rotation ticks, each row followed by its count of ticks:
The counts run from 0 to 940.
| 109 |  77 |  79 | 107 | 114 | 110 |  95 | 110 |  98 | 109 | 105 |  96 | 129 |  96 | 100 | 108 | 118 |  90 |  86 | 102 | 123 | 104 | 109 | 113 | 101 |  60 |  91 |  89 |  88 |  68 | 116 | 114 |  93 |  95 |  77 |  87 | 110 | 113 | 108 | 124 | 105 |  97 |  97 |  95 |  90 | 101 |  84 | 104 | 101 | 100 |  71 | 110 | 101 |  77 |  98 |  80 | 108 | 113 |  79 | 106 |  94 | -> 313
| 121 | 108 |  93 |  93 | 121 | 128 |  72 |  97 |  98 |  67 |  85 | 103 |  99 | 102 | 106 |  89 |  99 | 101 |  88 |  98 |  79 |  90 | 112 | 111 | 100 |  82 |  94 | 117 |  77 |  98 |  95 | 105 |  97 | 109 | 102 | 122 | 123 | 133 | 101 | 107 |  85 |  86 |  88 |  91 |  78 | 103 |  98 | 121 | 110 | 112 | 102 | 112 | 122 |  77 |  85 |  88 |  96 | 106 |  94 | 101 | 114 | -> 302
| 111 | 108 |  94 | 130 | 110 | 102 |  89 |  92 |  91 |  70 | 107 | 120 | 110 |  80 |  96 | 103 |  98 |  88 |  95 | 112 | 109 | 108 |  79 | 108 | 112 |  65 |  90 | 114 |  87 |  83 | 106 | 115 |  94 |  94 | 118 |  95 | 118 |  99 |  90 | 105 | 113 |  70 |  81 |  89 |  92 |  83 | 101 | 103 | 116 |  85 |  65 | 118 | 108 |  97 |  89 | 105 | 116 |  94 |  96 |  91 | 123 | -> 424
| 120 | 103 | 104 |  96 | 100 | 114 | 103 | 101 |  87 |  79 | 106 | 120 | 111 |  96 |  93 |  85 |  81 | 112 |  81 |  90 |  87 |  94 |  96 | 113 | 111 |  77 | 114 | 123 |  91 |  98 | 100 |  78 | 118 |  92 | 106 | 117 | 127 | 108 | 104 |  88 |  89 |  93 | 106 |  90 | 101 |  91 | 100 | 103 | 106 |  92 |  85 |  90 | 134 |  87 |  81 | 102 |  92 |  66 | 102 | 101 | 128 | -> 61
| 104 |  91 |  96 | 113 | 108 | 104 | 104 |  90 |  91 | 100 | 114 | 110 | 124 | 103 | 100 |  79 |  93 | 110 | 101 |  93 |  95 | 112 |  90 | 128 | 102 |  79 | 141 | 105 |  91 |  70 | 106 |  95 | 135 |  78 | 122 |  94 | 108 | 103 |  84 |  76 | 105 |  94 |  97 |  88 | 106 |  81 |  89 |  93 | 100 |  90 |  87 |  80 | 104 |  68 |  90 | 104 | 100 |  82 | 108 |  98 | 110 | -> 260
| 105 | 103 | 114 |  98 | 103 |  90 |  95 |  85 |  87 |  90 | 119 | 128 | 114 |  95 |  79 |  95 |  89 | 116 |  90 |  93 |  93 | 109 |  83 | 109 | 111 |  81 | 128 | 117 |  88 |  91 | 114 |  90 | 116 |  81 | 118 | 122 | 107 |  91 | 103 |  78 |  97 |  78 | 107 | 104 | 119 |  89 |  89 |  96 | 104 |  87 |  82 |  94 | 109 |  86 |  81 | 102 |  95 |  70 | 110 |  88 | 123 | -> 285
| 118 | 109 | 108 | 109 | 124 |  88 |  65 |  82 | 103 |  87 |  96 | 114 | 102 |  96 |  93 |  90 | 106 | 114 | 102 | 110 |  89 | 107 |  92 | 112 | 106 |  77 | 118 | 117 |  75 |  81 | 109 | 125 | 111 | 100 | 133 | 122 | 103 | 118 |  92 |  97 |  98 |  71 |  91 | 100 |  99 | 105 | 106 | 103 | 114 |  98 | 100 | 107 |  93 |  83 |  87 |  95 | 114 | 121 |  99 |  84 | 118 | -> 858
| 125 |  93 | 102 |  94 | 108 | 121 | 102 |  97 | 104 |  78 |  92 | 117 | 106 |  89 |  74 |  89 | 101 | 129 |  84 | 114 | 112 |  94 | 111 | 110 | 110 |  74 | 104 | 102 | 103 |  90 | 107 |  87 | 122 |  89 |  98 | 132 | 118 | 116 |  96 |  86 |  88 |  93 | 112 |  80 | 107 |  89 | 102 |  81 | 100 | 104 |  84 |  95 | 128 |  91 |  83 |  96 | 117 |  86 | 101 | 104 | 122 | -> 615
|  95 |  88 | 109 | 102 | 118 | 104 |  91 |  97 |  98 | 108 | 115 |  98 | 122 | 105 |  96 |  73 | 100 | 122 |  87 |  92 |  87 | 114 | 100 | 124 | 100 |  87 | 138 |  94 | 101 |  93 |  99 |  81 | 134 |  81 | 122 | 106 | 103 | 113 |  78 |  77 |  83 |  91 | 115 | 102 | 102 |  88 |  89 | 100 |  95 | 106 |  95 |  88 | 110 |  70 |  87 | 104 |  88 |  93 | 111 |  95 | 103 | -> 81
| 106 |  97 | 113 |  81 | 116 | 101 |  78 | 102 |  89 |  97 | 118 | 105 | 109 | 112 |  97 |  85 |  88 | 117 |  79 |  80 |  77 | 102 | 107 | 109 | 111 |  80 | 122 | 120 |  80 |  95 | 106 |  80 | 107 | 101 | 102 | 121 | 115 | 111 | 111 |  96 |  78 |  85 | 120 | 113 | 107 | 110 |  88 | 120 | 100 | 102 |  98 | 105 | 115 |  77 |  80 |  89 |  70 |  87 | 100 |  97 | 113 | -> 17
|  83 |  84 | 104 |  90 | 128 |  99 |  78 | 104 | 105 | 123 | 108 | 101 | 109 | 114 |  98 |  85 | 106 | 104 |  79 |  79 | 103 | 121 | 102 | 122 |  97 |  82 | 122 |  90 |  78 |  97 | 108 |  86 | 103 |  77 | 100 | 103 | 102 | 106 |  90 | 105 |  73 |  96 | 107 | 105 |  93 | 110 |  75 | 109 |  87 | 112 |  89 | 110 |  96 |  62 | 100 |  93 |  79 | 120 |  93 |  93 |  77 | -> 497
|  94 |  94 | 102 | 107 | 114 | 106 |  81 | 105 |  97 |  92 | 114 |  96 | 138 | 102 | 108 |  81 |  95 | 112 |  91 | 108 |  93 |  97 | 103 | 128 | 101 |  76 | 120 |  95 | 102 |  69 | 100 |  99 | 119 |  98 | 116 |  92 | 114 | 109 |  85 |  99 |  89 |  76 | 117 |  98 | 106 |  82 | 107 | 107 | 109 | 107 | 108 | 104 | 105 |  73 |  78 |  95 |  75 |  92 | 115 | 117 | 118 | -> 706
|  88 |  91 | 103 |  77 | 111 |  93 |  75 |  85 | 102 | 104 | 103 | 118 | 113 | 113 |  88 | 107 | 108 |  95 |  97 |  90 |  89 | 106 | 103 | 109 |  95 |  80 | 136 | 113 |  68 |  84 | 124 | 111 | 100 |  89 |  93 | 129 | 107 |  99 | 121 | 106 |  90 |  84 | 106 | 104 | 110 | 104 |  80 | 110 | 105 |  92 | 100 | 108 |  95 |  70 |  88 |  92 |  82 |  96 |  94 |  87 | 100 | -> 772
| 104 |  91 | 102 |  69 | 110 | 116 |  84 |  88 | 101 |  85 |  86 | 116 | 110 | 110 |  83 | 112 | 110 | 101 |  88 |  93 |  96 |  96 | 117 | 102 |  90 |  79 | 117 | 113 |  84 |  87 | 122 | 100 |  97 |  89 |  69 | 139 | 123 | 113 | 126 | 108 |  83 |  94 | 107 |  88 | 107 |  98 |  78 | 107 | 102 |  99 |  96 | 106 | 121 |  76 |  87 |  85 |  91 |  88 |  92 |  98 | 114 | -> 262
| 114 |  91 | 113 | 111 | 111 |  80 |  90 | 112 |  91 | 103 | 137 | 104 | 117 |  84 |  81 |  91 |  95 | 123 |  75 |  90 | 111 | 111 |  89 | 102 | 123 |  65 | 100 | 107 |  92 |  83 | 114 |  90 | 100 | 100 | 120 | 101 | 102 |  98 |  99 |  95 |  87 |  73 | 119 | 121 | 111 | 110 |  91 | 106 | 102 |  93 |  60 | 109 | 100 | 101 |  85 |  91 | 105 | 103 |  98 |  85 | 108 | -> 489
| 130 |  98 |  99 |  89 | 119 | 107 |  78 | 110 | 112 |  96 | 101 | 102 |  91 |  91 |  98 |  76 |  94 | 132 |  76 | 100 | 102 |  97 | 111 | 124 | 110 |  66 |  89 | 123 |  91 |  85 | 101 | 101 | 110 | 108 | 104 | 113 | 114 | 120 |  93 | 111 |  83 |  89 | 111 |  92 |  90 | 123 | 107 | 104 | 110 | 109 |  92 |  97 | 110 |  83 |  90 |  80 | 101 | 121 |  77 |  98 | 110 | -> 258
| 138 | 101 | 100 | 114 | 113 | 110 |  95 | 104 |  94 |  92 | 114 |  98 | 104 |  88 | 106 |  75 |  90 | 118 |  86 |  80 |  83 | 102 |  93 | 111 | 121 |  70 | 106 | 127 |  84 |  97 |  95 |  91 | 121 | 100 | 125 | 105 | 112 | 126 |  91 |  83 |  98 |  94 |  95 | 112 |  88 | 111 |  99 | 110 | 103 |  96 |  72 |  90 | 116 |  88 |  79 |  94 | 114 |  99 |  98 |  88 | 108 | -> 789
| 107 |  98 |  87 | 109 | 129 | 130 |  78 | 108 | 102 |  83 |  85 |  82 | 112 |  99 | 112 |  85 | 111 | 101 |  84 | 102 | 102 |  97 | 116 | 118 |  98 |  76 |  84 |  87 |  89 | 102 |  96 | 101 |  93 | 102 | 100 | 102 | 117 | 132 |  86 | 111 |  77 |  92 |  94 |  91 |  76 |  95 |  99 | 114 | 103 | 118 |  85 | 125 | 123 |  80 |  91 |  92 | 101 | 121 |  92 | 107 |  93 | -> 142
|  93 |  80 | 106 | 109 | 125 | 104 |  97 | 103 |  98 | 105 | 104 |  90 | 136 |  94 |  67 | 102 | 125 | 110 |  83 | 102 | 119 | 114 | 111 |  96 |  96 |  86 | 111 |  72 | 104 | 105 | 119 |  92 | 104 |  86 |  97 | 120 | 100 | 118 |  93 |  96 |  80 |  92 | 115 | 108 | 109 |  86 |  79 |  96 |  85 | 103 |  67 | 117 | 109 |  88 |  88 |  96 | 116 | 103 | 112 |  95 |  89 | -> 690
|  90 |  97 | 112 |  95 | 115 | 101 |  87 |  81 |  90 |  96 | 105 | 111 | 119 | 109 |  94 |  92 | 102 | 101 |  95 |  78 |  73 | 112 |  91 | 103 |  96 |  94 | 146 | 107 |  78 |  94 | 109 |  91 | 115 |  77 | 111 | 127 | 106 | 106 | 100 |  75 |  90 |  88 | 103 | 104 | 106 |  83 |  78 | 109 |  97 |  90 |  95 |  98 | 110 |  67 |  85 | 101 |  91 |  78 | 113 |  89 | 101 | -> 880
| 108 |  96 |  90 | 113 | 118 | 127 |  93 | 111 |  94 |  94 | 110 |  90 | 115 |  97 | 121 |  65 |  92 | 111 |  79 |  88 |  92 | 101 | 102 | 133 | 107 |  73 | 104 | 101 |  98 |  91 |  85 |  79 | 119 |  94 | 111 |  83 | 116 | 114 |  73 |  97 |  85 |  97 | 103 |  92 |  83 |  91 |  95 | 110 | 103 | 112 |  87 |  97 | 124 |  72 |  90 |  96 |  81 |  97 | 101 | 111 |  99 | -> 521
|  84 |  78 | 101 |  79 | 113 |  94 |  91 | 102 | 102 | 112 | 111 | 107 | 132 | 113 |  83 |  95 | 106 | 120 |  82 |  94 | 103 | 106 | 113 | 122 |  91 |  78 | 133 |  90 |  98 |  77 | 119 |  89 | 115 |  82 |  88 | 112 | 107 |  98 | 102 |  98 |  80 |  92 | 131 |  97 | 119 |  93 |  84 |  98 |  98 | 103 |  97 |  99 | 103 |  66 |  85 |  93 |  78 |  91 | 105 | 106 | 105 | -> 861
|  84 |  80 | 103 |  92 | 119 |  96 |  76 |  98 |  98 | 111 | 115 |  93 | 140 | 118 |  90 |  95 | 113 | 107 |  87 |  92 |  99 | 105 | 109 | 114 |  93 |  81 | 138 |  84 |  91 |  76 | 121 |  96 | 111 |  91 |  97 | 113 | 102 | 113 | 102 | 101 |  84 |  86 | 124 | 107 | 115 |  96 |  81 | 109 |  93 | 102 | 103 | 107 |  97 |  67 |  86 |  88 |  77 |  99 | 107 | 100 |  99 | -> 906
| 116 |  89 |  84 | 105 | 125 | 110 |  89 | 108 | 100 | 103 |  97 |  87 | 106 |  94 |  99 |  96 | 115 |  94 |  82 |  87 | 109 | 110 | 107 | 104 | 103 |  67 |  88 | 101 |  78 |  94 | 108 | 113 |  89 | 103 |  87 | 103 | 113 | 126 | 108 | 119 |  95 |  98 |  84 | 103 |  78 | 112 |  83 | 114 |  99 | 105 |  73 | 116 | 103 |  77 |  96 |  80 | 118 | 130 |  77 |  90 |  81 | -> 473
|  99 | 101 |  96 | 115 | 119 | 107 |  77 | 115 |  85 |  90 | 121 |  91 | 119 |  99 | 124 |  86 |  88 |  90 |  81 |  85 |  88 | 103 |  99 | 117 | 107 |  68 |  89 | 106 |  87 | 100 |  96 |  89 |  87 | 101 | 105 |  80 | 122 | 112 |  93 | 117 |  90 |  80 | 101 | 111 |  85 |  95 |  93 | 125 | 105 | 101 |  82 | 124 | 115 |  83 |  89 |  93 |  72 | 107 |  96 | 102 | 102 | -> 272
| 108 |  89 | 101 | 102 | 108 | 107 | 106 |  95 |  88 | 101 | 105 | 113 | 101 |  88 |  80 | 100 | 107 |  92 |  81 |  72 | 103 | 116 |  93 |  88 | 107 |  82 | 102 | 109 |  76 | 111 | 112 |  90 |  90 |  81 |  91 | 121 | 116 | 112 | 117 |  94 |  95 | 100 |  81 | 101 |  91 |  97 |  68 | 105 |  86 |  92 |  49 | 105 | 117 |  86 |  95 | 100 | 122 |  90 |  88 |  82 |  87 | -> 849
